Named turns come first, each shown by rows before and after it. Which turns, in which order, take the first row of each pair that follows to the second? Write the first one first, as in the answered first pair.
turn boduf:
[ 1.69  1.22 -1.38 -2.41  1.18 -0.12  0.76  2.23 -3.80 -1.13  0.96  0.19
  0.66 -3.23 -1.62  2.44 -0.30 -1.20 -0.08 -0.78  3.69  0.37] |-> [ 0.34  3.37  1.51  1.81 -0.85 -0.22 -2.48 -3.59 -1.57  0.12  0.20 -1.94
  0.97 -2.13  0.72  2.24  1.22 -1.95 -1.45 -2.55  0.51  1.62]
[ 0.43 -0.79  0.25  1.07  0.09  0.89 -3.90 -0.14  0.65 -2.55  0.06 -0.02
 -0.04  0.54 -2.89  1.12 -0.16  1.28  0.58 -0.97  0.05  3.36] |-> [ 0.63 -1.39 -0.53  0.30 -0.08  1.04 -3.43  1.09  0.43 -2.39  0.08  0.31
 -0.11  0.41 -3.46  0.76 -0.61  1.32  1.06 -0.79  0.61  3.13]
[ 0.95  1.75  0.28 -0.32  0.12  0.09 -0.75  1.95  0.45 -0.32 -0.25  0.38
  1.65 -0.40 -2.40  1.20 -0.32 -2.47  0.93 -1.00 -1.29  1.84] |-> [ 1.22  1.69  0.89 -0.58  1.44 -0.43 -0.56  1.64  0.10 -0.71 -0.14  0.17
  1.72 -0.99 -1.83  2.08  0.22 -1.84  0.67 -0.65 -0.73  2.16]
[-0.62 -2.19  0.95  0.50 -1.91 -0.61  0.40 -0.13  1.40  0.68 -1.65  0.15
  0.23  1.59  0.95 -1.21 -0.82  0.74  1.17  1.08 -2.02 -0.26] |-> [ 0.25 -2.89  0.47 -0.97  0.06 -0.80  1.74  1.24  0.15  0.19 -1.21  0.83
  0.03  0.68  0.99 -0.37 -0.89  1.46  1.48  2.09 -0.79 -0.32]
turn gara:
[-1.65 -0.74  1.87  2.63 -0.33 -0.43 -0.54 -1.86  1.26 -0.91 -0.72 -1.20
 -0.38  0.44  2.40  0.30  0.66  1.09 -0.55  1.24 -0.87  0.27] |-> [-0.88  1.22  0.91  3.39 -1.01  0.37 -2.47 -1.77  0.73 -0.20 -0.68 -1.01
  0.20  0.45  0.16  0.14  0.59 -1.34 -0.79 -0.21 -0.52  0.93]
[-0.98  0.45 -0.39 -1.23 -0.31  0.30  2.13  1.31  1.29 -0.67  1.17 -0.27
 -2.52 -0.54 -0.33 -0.26 -0.73  1.47 -0.09  0.78  0.27 -1.55] |-> [-1.61  1.15 -0.30 -0.05 -1.65  0.80  1.11  0.60  1.81 -0.13  1.16 -0.76
 -2.61 -0.11 -0.58 -0.91 -0.89  0.68 -0.19 -0.18 -0.53 -1.53]
[-5.56  2.65 -1.23 -1.97 -3.57 -0.51  1.02 -1.25  0.84  0.05 -0.26  0.96
 -1.81  2.35  0.59 -0.97  0.45  1.64 -1.40  0.64  0.99  1.45] |-> [-4.49  4.19 -2.37 -1.56 -3.20  0.21 -0.30 -0.95 -0.11  0.46 -0.10  1.55
 -0.88  1.92 -1.59 -0.71  0.39 -0.50 -1.63 -0.39  1.43  2.17]
turn Sim:
[ 1.16  3.52 -2.65  0.48 -1.43  1.67 -1.73  1.49 -1.46  1.12  0.63  0.91
  0.87 -0.32 -4.86 -1.02 -0.64 -3.84  0.25 -2.29  1.67  0.81] |-> [-0.63  3.70  1.83  1.14  1.89 -0.80 -0.42 -4.60 -0.92 -0.41  1.36 -1.99
 -0.84 -2.42  1.94  2.40  2.37  1.35 -2.37 -1.64  1.34  1.51]
[ 0.49  0.63  1.63  1.48  0.25 -0.25 -2.66  0.68  0.04  0.13 -0.96  1.01
 -0.40  0.35 -0.52 -0.26  0.75 -1.52 -0.19  1.58 -5.41  0.77] |-> [ 1.65  1.30  0.73 -0.03  2.70 -0.35 -2.11  1.69 -1.76 -0.38 -0.30  1.69
 -0.18 -1.06 -1.56  1.04  0.97 -1.66 -0.54  1.29 -3.48  1.26]
[-0.36 -2.10 -1.42 -1.52 -0.80  0.08  1.61  3.66 -0.92 -0.01 -0.28  0.50
 -1.72 -2.00 -1.30 -1.68 -3.20  1.83  1.88 -0.19  3.77 -0.73] |-> [-1.99 -2.16  1.36 -0.57 -0.26 -0.85  1.99 -0.04  0.03 -0.77 -0.23 -1.22
 -2.59 -2.48  2.76 -0.74 -1.59  4.36  0.83  0.11  2.52 -0.56]
turn Tov:
[-0.60 -1.37  2.49  0.29 -1.89 -1.67  0.16  1.54  3.13  0.24 -0.05 -0.46
  0.81 -1.99 -0.89 -0.01 -1.97  0.03  0.87 -0.51 -0.15 -0.56] |-> [-0.77  0.40  2.71  0.34 -0.93 -1.84  0.07  0.07  2.53  0.06  0.92 -1.37
  0.19 -2.96 -0.21  1.02 -1.19  0.36 -0.11 -1.81  0.84  0.12]
[ 0.71  0.89 -3.46 -1.77 -1.12  1.55  0.42  2.44 -0.49 -0.24  1.01  1.71
  0.13  1.09 -3.66 -1.91 -0.43 -2.46  1.40 -1.83 -1.87 -0.86] |-> [-1.56  2.34 -3.01 -1.29 -2.77  1.86  1.17  0.25  0.31 -0.28  2.04 -0.56
 -1.62  0.65 -2.06 -2.37  0.23 -0.39  0.13 -3.20 -2.00 -1.51]
[-0.88  1.33  1.65  3.49 -3.59  1.09 -2.76 -4.83  2.49  1.52 -0.71 -1.26
  0.12  0.86  1.90 -0.34  1.00 -1.01 -0.89 -1.38 -3.40  1.03] |-> [ 2.35  2.10  1.48  3.13  0.60  0.41 -4.30 -4.41  0.17  1.11 -0.69  0.60
  1.91 -0.40 -0.14  2.35  1.24 -3.15 -1.12 -1.09 -1.68  2.97]
[-0.72 -1.67  1.13 -1.26  1.40  1.34 -0.76 -0.16  3.38 -2.70  0.55 -1.45
  0.51 -1.16  0.50  1.73  0.13  2.43  1.29  2.85 -0.92 -0.64] |-> [-0.63 -0.85  1.09 -1.16  1.90  1.19 -0.93 -0.75  2.96 -2.78  0.96 -1.48
  0.49 -1.72  0.65  2.43  0.56  2.30  0.95  2.53 -0.20 -0.28]
turn Sotil:
[-0.69 -2.22  0.27 -0.93 -2.03  1.58  1.25  2.57  1.40  0.34 -0.07 -0.75
  0.12  0.66 -0.11 -1.78 -0.50  1.74  1.05  1.57 -0.27 -1.35] |-> [-0.05 -1.61 -0.60 -1.21 -2.09  1.90  0.67  3.15  0.89  0.58 -0.07 -0.07
  0.47  0.66 -1.50 -1.91 -0.69  0.48  1.16  1.07  0.06 -1.32]
[ 0.09 -0.42 -0.59 -1.25  1.26  0.67  1.19 -1.62  0.80 -1.44 -0.09  0.56
  0.79 -0.33  0.24  1.29  0.81  0.93 -1.56  0.45 -0.09  0.13] |-> [-0.93  0.44 -0.73 -0.34 -0.85  1.55  0.59 -2.31  1.52 -0.91  0.07 -0.18
  0.31  0.22  0.16  0.14  0.40  0.49 -1.81 -0.71 -0.70 -0.25]
[-2.18 -0.89 -1.68  0.35 -3.87 -0.46  2.19  3.19  0.44  1.13  0.57  1.04
 -0.10  0.68 -0.89  0.40  0.43  4.24  0.65 -0.44 -2.83 -0.38] |-> [-0.81 -0.49 -2.60  0.02 -2.96 -0.32  1.52  4.34 -0.62  1.13  0.49  2.15
  0.61  0.58 -2.88  0.67  0.11  2.60  0.96 -0.90 -1.97 -0.08]
Now pairs of rows:
Between the rows of a pair lie 2 to 3 turns.
[ 0.72 -2.25  0.23  1.12 -0.52 -0.41  1.26  0.41  1.65  1.02  0.01  1.48
  1.00  1.76 -0.43 -2.52 -0.44 -1.22  0.21  1.35 -1.48  0.12] |-> [ 1.94  0.62  0.47  0.98  2.64 -1.03  0.50 -1.54 -0.57  0.61  1.09  1.07
  1.18 -0.65 -0.56  0.36  0.97 -1.52 -1.56 -0.21  0.62  1.77] : Tov, Tov
[-2.89  0.53 -2.77 -2.58 -2.05  0.12  5.12  0.43  1.14 -1.07  1.79 -1.36
 -3.96 -0.06  0.83 -2.53  1.17  3.16 -2.14 -1.87  2.75 -2.66] |-> [-0.28  4.59  0.28  2.35  0.43 -0.41 -1.16 -5.43  1.08 -0.22  0.84 -1.65
 -1.48 -0.37  0.47  0.72  3.13 -1.53 -3.98 -4.20  0.93  1.54] : Tov, boduf
[-1.97  0.97  0.46  2.89 -3.03 -0.08 -2.69  0.40  3.04  1.52 -2.52  0.30
  0.14  3.01 -0.95 -3.55 -1.22 -0.50  0.40 -0.77 -0.31 -2.01] |-> [-3.12  4.41 -0.20  1.82 -1.58  0.15 -1.39 -1.38  1.15  0.88 -0.19 -1.53
 -1.84 -0.10 -0.25 -1.94  0.16  1.70 -2.05 -3.53  2.80 -1.57] : Sim, Sotil, Sotil
[-0.62  2.10 -0.90 -2.68 -0.25  1.52 -0.70  1.93  1.05 -0.66  3.16  1.16
  1.18  1.35 -4.55 -0.68 -0.30 -1.98  1.04  0.80  1.08  1.54] |-> [-2.29  3.98 -0.66 -2.13 -0.65  1.56 -0.28 -0.36  1.17 -0.84  4.35 -0.76
 -0.20  0.37 -3.06 -0.34  0.71 -0.47 -0.41 -0.66  1.65  1.51] : Tov, Tov
[-0.84  0.35 -4.58 -1.37  0.17  3.33 -0.28  2.99 -2.39 -0.26 -0.23  1.95
  2.15 -2.91 -1.67 -1.81 -1.76 -2.03 -1.06 -0.54  2.70  0.60] |-> [-0.01 -3.26  0.52 -0.02  4.15  0.46 -0.38 -0.36 -1.23 -1.45 -2.35  2.12
  3.29 -2.52  3.63  1.05 -0.47  0.18 -0.46  3.40  0.00  1.67] : boduf, Tov, Sim
[-2.76 -1.95  3.11  0.58 -3.79 -0.63 -0.50 -1.35  3.12 -1.91 -0.73 -2.80
 -0.85  1.42  3.68 -1.44 -0.40  1.44  1.72  2.26 -2.04 -1.37] |-> [ 2.94 -2.17  2.24 -0.59  2.06 -1.47 -2.66  1.36 -0.32 -2.19 -1.62  1.28
  2.95  0.44 -0.35  2.00 -0.73 -2.89  2.77  3.82 -0.17  1.36] : Tov, Tov
[-0.34 -2.92  1.77 -1.41  2.55 -1.49  1.93 -0.98 -0.52 -1.72  0.24 -1.38
 -0.22 -0.38  3.43  1.76  0.62  2.81  0.58  2.69 -0.07 -0.06] |-> [ 1.37 -2.41 -0.48 -2.98  3.59 -0.77  1.97  1.93 -2.29 -1.91  0.58  0.16
  0.25 -1.17  0.23  1.97 -0.08  1.08  1.20  2.27  1.88  0.15] : Sim, Sim
[ 0.45 -2.33  2.62  1.07  1.59 -0.80  1.02 -1.59 -0.28  0.59 -0.10 -0.29
 -0.06  0.42  3.02  1.23  0.57 -0.23 -1.27  1.04 -1.04  0.76] |-> [ 1.57 -3.65  0.99 -0.07  1.85 -0.44  1.41  1.37 -1.16  0.39 -0.28  1.35
  0.77  0.85  0.86  0.87 -0.36 -1.21 -0.02  1.94 -0.50  0.39] : Sim, Sotil, Sim
[ 3.37 -0.53 -1.44  0.49  3.43  0.07 -1.26 -0.97 -2.56 -0.70 -0.44  2.37
  1.05 -0.28  2.70  3.58  2.98  1.17 -0.47 -0.27  1.14  1.91] |-> [ 2.01 -3.91 -0.38  1.47  0.26  0.27 -1.13 -0.19  0.04 -0.17 -2.34  2.33
  1.20  2.39  3.94  1.08  1.88  1.44  1.41  1.91 -2.07  0.60] : Tov, boduf
[-1.22 -0.58 -1.80 -3.59  1.06  0.94  2.89  1.40 -1.27 -0.01  0.38 -1.60
 -3.41  0.43 -0.52 -1.96 -0.72 -0.18 -0.62 -0.23  1.02 -2.99] |-> [ 1.88 -1.90 -1.25 -2.77  3.16  0.37  0.69  2.39 -1.60  0.33 -1.28  0.59
 -0.76  1.31 -2.39 -1.03 -1.10 -3.21  0.78  1.38  0.10 -1.51] : boduf, Sim, Sotil
[ 0.72 -4.90 -0.41 -1.00  0.03 -1.01  2.45  2.46  0.95 -1.89 -1.74  1.57
 -0.11  2.47  1.33 -1.41 -1.15  0.75  2.90  3.86 -1.54 -1.49] |-> [ 2.81  0.32 -0.05 -1.36  5.61 -1.78  1.08 -0.85 -2.66 -2.87  0.60  1.07
 -0.02 -1.95  0.84  3.39  1.13  0.13 -0.27  0.90  2.24  1.71] : Tov, Tov
[-2.04  0.50 -1.29 -0.74 -0.31  0.22  1.65  1.27 -0.32 -0.46  1.09 -0.83
 -1.73  0.56  0.19 -1.60 -1.82  1.16 -0.45 -1.02  0.04 -1.63] |-> [-1.14  2.50 -0.03  0.94  1.13 -0.08 -0.50 -1.55 -0.84 -0.22  1.31 -1.28
 -0.94 -0.16  0.43  0.28 -0.46 -0.25 -1.60 -2.11 -0.24  0.12] : Tov, boduf
[-3.33  0.57 -2.47 -2.13  1.40  0.13  3.50  0.35  1.06  2.59 -1.00 -1.41
 -0.81 -2.60  3.03  1.32 -1.82  0.81 -1.16  1.73  0.30  0.28] |-> [-1.01  2.39 -2.04 -1.14  3.58 -0.30  0.69 -0.53 -0.08  2.93 -1.27 -0.42
  1.31 -3.01  1.16  3.15 -1.39 -2.19 -1.43  1.13  0.45  2.40] : boduf, Tov
[-0.78  2.57  0.53  1.91  0.75  1.13  0.54 -1.46 -1.88  1.31  2.36 -1.10
  1.58 -2.19  2.03  2.55  1.84  3.60 -1.47 -2.84  1.17 -0.82] |-> [-0.99 -2.39  1.59  1.15  0.28  0.48  2.44  0.71 -0.38  0.80  0.50 -0.01
  2.12 -0.01  3.85  1.31  0.70  5.13  0.77  0.99 -0.95 -2.15] : Tov, gara, Tov
[ 4.15  3.57 -0.88  2.76  0.45  0.14 -4.37  0.36 -0.27  0.61 -1.37  0.39
 -0.07 -0.85 -4.27  2.42  0.68 -3.13 -2.80 -0.74  2.44  2.70] |-> [ 1.23 -0.80 -1.77  2.18 -5.42  1.47 -1.98  3.70  2.98  1.36 -2.63  0.35
 -1.32  2.68 -3.92 -2.53 -1.62 -1.40 -0.29  1.17 -0.35 -0.67] : boduf, Tov
